array([[3077, 3790, 7442, 7419, 7740, 3729, 8232, 7441, 8334],
       [6746, 6102, 3955, 4064, 3704, 6220, 2850, 3946, 3109],
       [5274, 5393, 4433, 4602, 4298, 5284, 4321, 4410, 4039],
       [4488, 3844, 5803, 5745, 5568, 3929, 4747, 5811, 4880]])
Counting starts at 0.
The top-right entry?
Answer: 8334
The entry in row 1 and column 0: 6746
The entry just left of the smallest entry is 6220
The entry in the bottom-right corner -> 4880
The entry directly below 7441 -> 3946
The smallest entry: 2850
The entry at row 0, column 2?
Answer: 7442
The entry at row 1, column 1 -> 6102
The entry in row 2 and column 2?
Answer: 4433
The entry just left of the largest entry?
Answer: 7441
The entry directly below 6102 is 5393
The entry at row 2, column 0 -> 5274
The entry directly above the smallest entry -> 8232
The top-left entry?
Answer: 3077
The entry directly below the largest entry -> 3109
The entry directly below 2850: 4321
The entry just right of 5803?
Answer: 5745
The bottom-left entry?
Answer: 4488
The entry directly above 5811 -> 4410
The entry just right of 4433?
Answer: 4602
The entry directly below 3704 is 4298

Questions about the grid below. Counting starts at 0.
1) Read off the bottom-left entry.
2) Read off the entry in row 1 and column 1.
3) Read off the entry at row 1, column 0.
4) Read off the entry directly above the centre entry.
5) Read off the entry directly above 25.
6) Read off the entry just right of the smallest entry.
7) Read off the entry in the bottom-right corner.
8) Read off the entry in row 0 and column 0.
52,43,53,55,52,50,49,51,51,46,52,47,49,49,50
43,42,44,40,53,53,49,59,60,77,56,50,44,31,64
53,42,54,54,52,49,48,50,52,46,53,46,48,49,50
52,44,52,54,53,51,50,50,50,46,51,49,49,49,49
50,45,52,54,54,53,52,50,50,46,51,51,50,48,48
63,75,83,32,52,61,60,35,65,33,40,30,62,32,53
52,43,53,55,53,50,49,50,51,46,52,47,49,48,50
63,77,85,34,54,61,57,37,63,34,39,32,63,30,54
44,42,45,41,54,53,52,59,61,78,56,50,42,33,65
63,78,85,35,54,61,57,37,63,34,39,32,63,29,54
62,69,78,25,46,60,67,26,74,32,45,23,58,37,50
42,42,44,40,53,53,48,59,61,77,56,50,45,31,64
63,74,82,31,51,61,61,33,67,33,41,29,61,33,52
1) 63
2) 42
3) 43
4) 35
5) 35
6) 58
7) 52
8) 52

Questions about the row below.
1) Read off the entry just right of -8.2.
2) Read off the entry just right of the smallest entry.
array([ -0.8, -10.4,  36.4, -13.4, -16.4,   5.9, -10.7,  -8.2,   1.4,
       -44.5,  15.4,  20.8, -13.3])
1) 1.4
2) 15.4

[[-28.5, -24.9, -13.4, -39.3],
[12.5, 33.2, 20.1, 42.1],
[4.9, -8.2, -8.1, 0.3],
[7.6, -0.6, -5.0, 16.5],
[-17.9, -27.5, -17.9, -48.8],
[-1.7, -11.0, -13.3, -4.7],
[-8.4, -18.6, -9.7, -25.5],
[8.9, -20.7, -10.7, -12.1],
[-5.3, -16.5, -10.9, -31.6],
[2.0, -6.5, -5.9, 5.3],
[27.3, 23.9, 13.2, 43.0]]
The entry in the bottom-right corner -> 43.0
The entry just left of 42.1: 20.1
The second entry on the main diagonal -> 33.2
Report the entry in the top-right corner.
A: -39.3
The bottom-left entry is 27.3
Report the entry just left of the smallest entry.
A: -17.9
Report the last entry in the row that holds the smallest entry.
A: -48.8
Report the entry just left of the largest entry.
A: 13.2
The entry directly above 43.0 is 5.3
The entry directly below the smallest entry is -4.7
The entry directly above 0.3 -> 42.1
Report the entry just right of 4.9.
A: -8.2
Report the top-left entry.
A: -28.5
The third-last entry, reading row by row -> 23.9
The entry just right of -0.6 -> -5.0
Report the entry directly below -5.3.
A: 2.0
The 3rd entry in reading order is -13.4
Report the entry directly below 0.3.
A: 16.5
The entry directly above 13.2 -> -5.9
Report the entry just right of -10.7.
A: -12.1
Report the third smallest entry.
A: -31.6
The entry directly above -9.7 -> -13.3
